Turns in one plane each, and the order they were made in; the first pair answered
J (before -> after):
[5 25 15 -2 -23 -41 -28 21 -25 2 -13]  ->  [1 23 17 1 -31 -35 -29 24 -20 -2 -18]
[10 -26 -3 -22 -14 -15 -16 23 -31 19 4]  ->  [4 -27 -9 -12 -26 -11 -22 23 -25 19 -9]
[2 18 -22 25 15 -19 -12 -21 -10 0 4]  ->  [-12 14 -15 33 -7 -1 -13 -13 5 -12 -18]
F (before -> after):
[22 12 8 22 14 16 21 26 -13 19 -4]  ->  [22 15 1 28 13 15 19 23 -12 17 -5]
[-8 -7 11 4 6 15 -6 2 2 -23 -13]  ->  [-7 0 3 13 2 13 -8 -5 3 -22 -16]
[6 -17 -2 -5 28 6 16 -5 -9 -4 14]  ->  [9 -4 -17 11 23 -2 12 -20 -6 -5 10]
[3 7 7 -22 19 -2 25 -1 -26 -7 12]  ->  [0 -8 -17 -10 24 8 28 -4 -24 -5 10]
K (before -> after):
[-22 2 18 15 -21 11 -19 23 23 1 -33]  ->  [-25 -3 20 12 -18 16 -18 27 23 1 -30]
[0 -6 -18 -3 -38 -12 -40 -9 4 10 -36]  ->  [2 4 7 -18 -41 -17 -40 -1 2 9 -33]
[-1 -48 -34 5 11 9 -6 14 -14 17 -1]  ->  [5 -12 -47 31 -2 -10 -15 -10 -8 17 -10]
Pairs:
(two turns a pair)
[8 87 -20 53 8 -10 21 -54 15 -39 -21]  ->  [25 99 32 0 23 -44 16 -41 -14 -27 7] | K J
[3 -22 -50 25 -7 -4 -9 -10 -2 17 -14]  ->  [-14 20 7 26 -38 3 -8 -1 18 -6 -37] | K J
[-3 23 12 11 -13 15 -14 -12 2 -3 8]  ->  [3 26 15 3 -2 10 -10 -14 -6 0 19] | J J
[-9 -23 42 -43 -17 7 -4 14 -5 11 -19]  ->  [13 -21 1 -37 -5 -30 -18 -10 -25 35 -7] | J J
[6 19 15 -14 11 2 8 0 2 -5 6]  ->  [13 3 -12 -11 19 -4 5 -6 -6 5 12] | K J
[-5 -46 -15 -26 8 -1 -15 12 -27 12 8]  ->  [5 7 -26 2 -9 -36 -32 -22 -23 12 -1] | K F
[-3 -42 -36 -8 -15 -4 -22 9 -10 26 -14]  ->  [5 5 3 -20 -28 -39 -31 4 -15 27 -14] | F F
[9 -3 -10 42 -33 -4 12 12 27 25 -23]  ->  [8 -12 35 4 -31 -3 16 39 20 25 -15] | F F
[15 15 15 -30 28 -17 1 -2 -25 7 28]  ->  [10 -24 -45 -2 21 -2 -9 -6 -19 19 11] | F J
[12 16 4 6 19 -24 9 2 -14 0 21]  ->  [-4 10 -14 33 -18 -9 -4 5 6 -2 -14] | J J
[-1 45 2 -24 -1 -15 15 -20 -19 -14 18]  ->  [-8 -6 -9 -39 17 13 28 0 -24 -12 26] | K K
[6 18 -27 4 10 -13 -9 -34 8 11 18]  ->  [-6 36 7 2 -20 -7 -16 -20 23 -1 -4] | J K
[2 -5 6 -21 -3 -43 -7 3 -22 5 10]  ->  [-3 -8 3 -13 -19 -42 -16 7 -16 7 -5] | J K
[0 -12 -47 22 -11 -15 -9 -3 -20 22 -27]  ->  [-16 22 7 18 -37 -5 -9 11 -2 -2 -47] | K J
[2 25 -36 -5 6 -11 12 -43 -2 -27 2]  ->  [3 40 -19 -10 -9 -21 4 -38 -4 -27 -6] | K J
[-16 -27 5 2 6 6 -20 7 3 17 -3]  ->  [-9 6 11 12 -6 -16 -29 -10 4 17 -5] | F F
[22 13 -26 -5 -14 -53 -39 -14 -12 17 1]  ->  [10 12 -5 -10 -38 -43 -49 2 -4 13 -17] | K J
[-15 -9 28 -2 0 29 14 21 14 -18 -1]  ->  [1 -19 -17 9 33 17 21 -3 0 -7 23] | J F
[3 56 68 -18 0 -15 14 8 10 -13 11]  ->  [10 -22 39 -51 37 -1 22 28 -17 10 38] | J F
[-6 19 -1 12 -38 -8 -1 20 10 -25 8]  ->  [-10 -8 4 -3 -17 12 16 33 5 -29 21] | J F
[0 54 52 -23 -25 -9 -27 9 6 1 -11]  ->  [5 0 52 -58 11 8 -11 33 -13 13 17] | J K
[17 -7 -13 9 9 -27 2 -18 -30 26 -1]  ->  [16 -1 16 -8 7 -31 3 -9 -33 24 3] | K K
[-15 -35 -6 -34 -2 -6 -26 8 -22 45 2]  ->  [-7 5 -25 -4 -14 -29 -38 -22 -17 42 -7] | F F
[-8 -54 -31 -18 8 6 13 -11 -13 9 12]  ->  [0 20 -28 9 -20 -38 -7 -45 -5 5 -3] | K K
[27 55 9 -5 24 -34 23 -31 -2 -33 5]  ->  [11 -36 -19 -15 48 26 46 1 0 -31 11] | F F
[-21 -38 11 -12 -19 7 -4 -20 4 2 -3]  ->  [-11 -34 15 -23 -2 -4 -1 -24 -7 6 14] | J J
[-7 -55 20 -19 -14 -7 2 45 -23 20 -14]  ->  [-1 -31 -45 39 -26 -23 -13 3 -12 23 -32] | K K
[-13 16 -31 41 -12 -1 1 -12 23 -4 -30]  ->  [-12 15 51 -25 -7 -5 7 28 6 -4 -12] | F K
[-28 -9 5 -16 -15 53 26 -14 -1 -28 -21]  ->  [-11 -15 -20 -17 20 42 36 -28 -18 -20 6] | J K
[-6 -41 15 -26 1 14 -4 32 -21 13 -1]  ->  [-1 -16 -47 32 -12 -3 -17 -10 -8 16 -18] | K K
[-13 -2 40 -23 -9 12 10 20 10 8 -3]  ->  [-1 -33 -13 -12 23 13 18 6 -3 21 15] | J F
[0 26 -33 16 19 -44 3 -23 0 10 17]  ->  [-8 -28 3 -33 34 -13 19 21 -10 13 29] | F F
[16 -45 -11 -26 26 -11 -8 24 -6 24 -12]  ->  [4 -49 -14 -11 4 3 -14 29 8 16 -34] | J J
[0 -20 -50 8 11 -49 -6 -32 -27 16 25]  ->  [-20 4 -33 32 -46 -42 -25 -29 4 2 -22] | K J
[19 5 -24 2 7 -22 -9 -19 -13 16 18]  ->  [8 23 15 -3 -28 -20 -21 -3 1 11 -5] | J F
[13 32 2 39 -6 17 -7 -8 17 -10 -25]  ->  [23 41 41 5 12 5 2 4 1 -7 0] | K J
[-8 -14 34 -2 -11 37 0 26 6 -18 -12]  ->  [-4 -12 22 5 17 45 18 15 4 -23 3] | F J
[0 -17 -25 -7 2 -20 -11 0 -12 18 -2]  ->  [-21 -19 6 -6 -15 12 -1 19 7 0 -18] | J J
[-7 5 -25 30 -17 20 -16 -42 13 -12 -37]  ->  [-4 39 46 -5 -12 12 -7 -27 11 -23 -24] | K J
[4 -1 -34 16 13 9 29 -19 4 -2 1]  ->  [8 35 -11 15 -10 -16 15 -23 5 -2 -10] | F J
[-6 -17 34 -22 33 -4 6 11 -6 -20 12]  ->  [1 -40 -22 2 38 -4 1 -4 -8 -9 10] | K J
[20 39 37 4 -41 -31 -30 -17 24 -4 -32]  ->  [30 -21 54 -56 9 -23 -11 15 -8 13 10] | F J
[-7 8 -18 -5 14 32 21 -18 -2 -5 46]  ->  [-9 4 -45 18 -7 32 5 -23 5 1 26] | J J
[10 -7 41 -40 -4 -21 -29 49 -12 19 -23]  ->  [17 -41 -1 -37 16 -16 -27 45 -21 32 -15] | J K
[6 33 0 13 28 -24 12 -33 -9 -6 11]  ->  [-15 27 -4 38 -10 0 2 -24 15 -16 -25] | J J
[9 41 18 -16 -10 -13 1 -11 5 -1 -11]  ->  [11 42 7 -11 -12 -19 -7 -16 6 4 -14] | J J
[9 1 -8 5 -9 -15 -8 -5 -7 5 1]  ->  [6 -4 2 -3 -15 -14 -10 4 -7 6 -2] | F J
[-3 -14 26 -19 -13 -4 -16 16 0 12 -9]  ->  [7 -14 12 -20 -5 -20 -19 7 -9 23 1] | J J
[-7 45 8 8 -29 -22 -8 -4 -1 -12 -27]  ->  [-18 -4 32 -28 -10 18 14 32 -4 -17 -14] | J F
[39 4 41 -40 16 -24 9 4 -36 -4 30]  ->  [47 -2 5 -25 -1 -49 -16 -9 -40 17 18] | J K
[20 0 8 -9 5 -31 -5 -2 -18 21 0]  ->  [11 1 12 -4 -14 -27 -15 5 -10 20 -14] | J K
[2 22 9 10 2 -16 12 -17 -9 1 10]  ->  [-2 11 29 -10 -4 -13 8 3 -11 5 9] | J F
[-15 -15 7 -8 8 34 16 4 1 -24 -10]  ->  [-5 36 10 9 -6 4 3 -19 2 -25 -14] | F F
[-22 -10 -14 24 -9 26 -16 -1 26 -2 -11]  ->  [-7 -3 21 -11 35 18 7 3 6 -6 30] | J J
[14 -9 -34 21 33 -15 -10 -35 -17 16 21]  ->  [16 29 24 -7 21 -36 -14 -23 -20 11 24] | K K
[-3 24 27 12 -12 -12 -9 -5 6 -18 -9]  ->  [-12 -29 -1 13 1 25 5 8 7 -18 -7] | F F
[3 15 50 -3 9 17 26 28 23 6 -11]  ->  [18 -19 4 -3 47 14 34 17 5 23 15] | J F
[22 13 -18 2 19 -24 -2 -15 -9 10 21]  ->  [12 28 17 -8 -15 -29 -17 -2 -3 7 -1] | J F
[-2 -2 29 -15 15 -4 6 15 -9 -2 24]  ->  [-2 -21 -27 17 22 5 5 -2 -5 0 18] | K K
[28 3 -18 6 40 23 23 -5 -1 -7 29]  ->  [33 39 -25 26 14 -7 0 -26 3 -2 12] | J K
[-5 -3 36 -23 23 48 39 11 4 -32 18]  ->  [-1 1 -41 35 20 43 29 -27 14 -29 4] | K K
[9 19 0 -8 2 -30 -17 -20 -6 23 23]  ->  [3 -15 9 -28 15 -10 -7 1 -10 24 31] | K K
[0 -29 -23 -5 -15 16 -13 11 -11 -3 -16]  ->  [-11 -11 1 0 -22 26 -7 14 2 -19 -23] | K J
[20 46 -3 -19 26 -17 6 1 -23 10 17]  ->  [9 -4 -39 -9 42 18 19 9 -20 10 16] | F F
[12 -4 -21 11 19 -15 -8 -18 -3 -6 18]  ->  [6 23 12 7 -11 -24 -21 -11 5 -10 1] | J F
[-5 9 40 -17 28 22 20 13 -8 -15 9]  ->  [16 7 -38 16 16 -22 -15 -24 -21 17 2] | J J
[-24 -80 -77 31 2 47 17 20 18 5 -19]  ->  [-36 51 5 60 -53 23 7 -2 55 -36 -52] | F J
[-2 -32 30 -38 22 20 15 22 1 -11 7]  ->  [1 -50 -26 -10 31 25 15 2 3 -6 5] | K J
[4 -17 2 -8 12 16 6 -16 -5 3 13]  ->  [10 3 -7 3 2 -3 -6 -31 -6 6 9] | J F
[1 -32 -34 -4 -9 18 -7 0 3 15 -14]  ->  [-12 -3 -1 3 -28 29 -4 1 20 -6 -28] | K J
[11 50 -8 27 7 -25 14 -46 -3 -18 5]  ->  [-5 -39 16 -26 32 29 39 13 -12 -16 20] | F F
[-13 -6 0 3 -15 20 6 16 0 -7 -2]  ->  [-7 20 4 9 -23 4 0 3 -1 -6 -6] | F F
[-21 -6 5 -12 -12 4 -19 17 13 2 -30]  ->  [-21 -25 -16 -5 13 19 -3 12 12 -3 -18] | J F
